Some points, each followed by its number:
[ 2.56 -2.06 -0.50 -2.02  1.41 -1.31  1.35  1.55] 0
[ 1.15 -0.05 -0.58 -1.30  0.67 -1.14 -0.02 -0.44] 1
[-1.25  0.38 -1.12  1.32 -2.28  1.58 -1.00 -1.55] 2
[-0.61 -0.33 -1.74  2.23 -2.28  0.18 -0.21  0.47] 3
[ 0.16 -0.35  0.18 -1.34  0.68 -1.11  0.62  1.23] 4
[ 1.28 -0.29 -1.10 -1.47  0.45 -0.60  1.13  0.17] 5
[ 0.56 -0.71  0.61 -0.77  1.18 -1.28  1.22  0.90] 6
[-0.29 -0.32 -1.28  1.92 -1.85  0.66  0.30  1.01] 7
[-0.16 -0.79 -0.16 -0.41  0.29 -1.13  0.01  0.89] 8
[-0.41  1.56  0.99  0.76  0.25  0.17 -0.15  0.08] 9
[-1.24  0.28 -1.72  2.31 -3.04  1.65 -1.01  0.48] 10
[ 0.02  0.04 -0.05 -0.53  0.58  0.13  0.77 -1.50] 11
[-1.03 -0.09 -1.52  2.47 -2.13  1.58 -1.38  0.61] 12
[-0.20 -0.15  0.50  0.05 -0.05 -0.16 -0.02 -0.43] 13
Which point above is nearest to each new point, looking only along the 2 directions in which the numbered points spread most? Its number follows each.
[ 0.68 -0.35 -0.46 -0.41 -0.48 -0.78  0.18  0.84] >> 8
[ 1.08 -0.60 -1.08 -2.02  1.03 -1.12  0.54 -0.28] >> 6
[-0.51  0.82  0.11 -0.45 -0.66  0.80  0.17 -0.69] >> 9
[-1.64 -0.17 -0.46 -0.75  0.11 -0.42 -0.89 -1.25] >> 9
[ 1.63 -2.62 -3.35 -1.93 -1.78 -3.05  0.95  0.78] >> 0
[-0.59  0.43  1.35  1.78 -1.03  1.77 -0.68 -0.55] >> 2
[-1.37  0.65 -0.01  2.08 -0.64  1.06 -0.71 -0.21] >> 2
[-1.63  1.11 -0.35  0.34 -0.39  0.37 -1.25 -1.43] >> 9
[ 0.46  0.08 -2.07  1.41 -2.27  0.76  0.40  0.25] >> 7
[ 0.00 -0.65  1.31 -0.07  0.23  0.41 -0.56 -0.18] >> 13
[-0.35  0.06  0.40 -2.01  0.81 -1.41  0.90 -0.62] >> 1
[ 0.36 -0.40  1.19 -1.36  0.82  0.27  0.65 -0.24] >> 1
[-0.11  0.32  1.33 -0.25  1.84  0.25 -0.07 -0.32] >> 11
[ 1.16 -0.29 -0.08 -1.85  1.25 -1.38  0.17  0.76] >> 6
